One turn sends every row of this set to another row. A few are shown first. Where does it send the rows asked after them?
Q99: [-39  44 -20  23  -7  25  23 -30  31 -14  -5  19  15 -62   3]
Q553: [-27  41 -10 -12  -8  33  23 -19  33 -20   7  27  20 -51  19]
Q149: [-16  59  19  16  13   3   5 -32  43 -27  -2  18  13 -37 -26]
Q461: [-27  23  26  15  -8 -11  19  -9  23 -20 -26  35  29 -34 -13]
Q681: [-40  26 -15   0  14  22  20  15  36 -45  -3  10  38 -20 -41]
Q579: [-25  29   9  36  21 -26  -1  19  46 -26 -20   4  25 -59 -14]
Q576: [-57  27 -10   8   1  -9  28 -29  29 -15  -5  25  19 -60  18]
Q494: [-41  48 -58  -9 -16 -18  15 -13  44  24   4  -7  17 -10  -1]
Q102: [-28  45 -22 -27 -14  19  27 -39  13 -28  17  17  18 -55 -11]
Q541: [-12  30  25  -7   8 -18  21  -7   2 -41   3  29  21 -37  -7]
Q531: [-23  66 -51 -16 -17 -21  -6  -1  44   3  28 -14  -2 -30   9]
Q138: [-26  56 -39 -11 -28 -21   8   9  31  35   1   8  14 -18  11]
Q874: [-15  47 -15   1 -26  11  20 -31   7 -14   3  13  12 -74 -11]
Q488: [  5  49   4  24  20  16   6  24  27 -18 -10   7  31 -42 -29]
Q552: [-54  31 -53  -7 -12  -6 -30  17  46   7  15 -26  11 -27 -20]
Q973: [-15  10  -3  17   7 -18  22 -36  19 -50 -11   1  30 -40 -25]
Q787: [-33  11 -38  -7  27 -14 -49  -3   8 -10 -28  -6  32 -19 -26]
Q121: [-13  41  -5 -10  -5 -21  22 -38   6 -10   6  16  15 -74  10]
Q551: [-24  23  15  -9 -24  10   5 -15  49 -41 -16  26  26 -33 -21]
Q862: [-40  40 -50 -10  -7 -24  28  12   4  11  16   5  17  -6  13]
Q952: [-59  36 -41 -18  10 -22 -16  13  37  30  11  -7  25  -3 -10]
Q777: [-34  49  14   0   2  -7  11 -20  18 -57  13  20   6 -41 -32]
Q306: [-42  21 -18 -21 -13 -19  31 -44  13 -26   5  17  21 -64   1]
Q218: [-20  27  -5  -6   8  -3  23 -31  36 -10   1  20  25 -60  35]
Q206: [-31  42 -31  -4  32  -5 -61   0  14 -10 -15  -4  15 -25 -31]
Q709: [-27  28 -34 -15  37  -6 -55  -4  23  -6 -20  -4  30 -14 -22]
Q319: [-36  31   2   9   8 -53   3 -10  33 -24 -18   3  28 -57 -49]
Q478: [-31  52 -34 -14  -4  -7 -38  30  35  20  24 -13   6 -28  -6]
Q895: [-16  33 -60  12 -10 -24  22   0  15  20   4 -15  21 -19  13]
Q424: [-14  28  10   1  27  -5  22 -39  42 -30  -6  17  35 -19 -12]
Q647: [-42  35 -31 -15  35 -14 -52   6  -4 -21  -7   1  17 -19 -30]
Q492: [-35  11 -45 -26   2 -28  -5  24   4  19  14 -13  34 -11  -5]
Q643: [-18  18 -32 -12  14 -12 -58  12   2 -15 -21  -6  26 -28 -24]
Q480: [-31  30 -19 -18  35 -18 -49  16  -6  -3 -16  12  24 -17 -15]
Q940: [-40  38 -12  -7  -5 -11  18  -7  14 -29 -11   9  37 -35 -75]
Q13: [-43  49 -52  -7 -45 -23  -5   9  39   2  12  -7  -2 -35   0]
Q271: [-43  27 -21  -7  18 -11 -55  19   8  -1 -29  14  23 -19 -24]
Q507: [ -7  31  12 -43  16 -41   2   0  39 -29   1   8  38 -42 -22]
Q606: [-19  28 -62 -13 -24 -23   9  15  18 -14  24 -17   7 -29  19]
Q299: [-45  29 -50   2 -11 -20 -20  32  -1   3  22 -23   7 -35 -24]
Q345: [-34  21 -28 -22   8  -1 -60  19  13 -16 -22   5  22 -21 -24]
Q701: [-17  28 -53 -21   5 -14 -21  21  11   0  34 -34  15 -25 -11]
Q957: [ 20  47   5 -24   8  -5   5   0  19 -13  -2   3  39 -40 -47]
Q871: [-33  51 -56  10 -11 -32  11  11   7  -6  28 -14  -5 -34   9]
Q328: [-36  20   3 -18  34 -14   8  16  56 -49   4  10  35 -29  -5]
Q128: [-33  28 -47   7  15 -35  -9  11   1  32  11 -24  23 -23 -15]
Q219: [-28  28 -35  -3  -4 -23 -24  19  38  45  -3 -15  27 -23  -4]
Q485: [  8  23   9   1 -15  -1   1 -20  31 -52  -6   4  18 -53 -22]

Q99 goes to Q102
Q424 goes to Q149
Q871 goes to Q862
Now find these:
Q478 goes to Q299
Q787 goes to Q709
Q957 goes to Q319

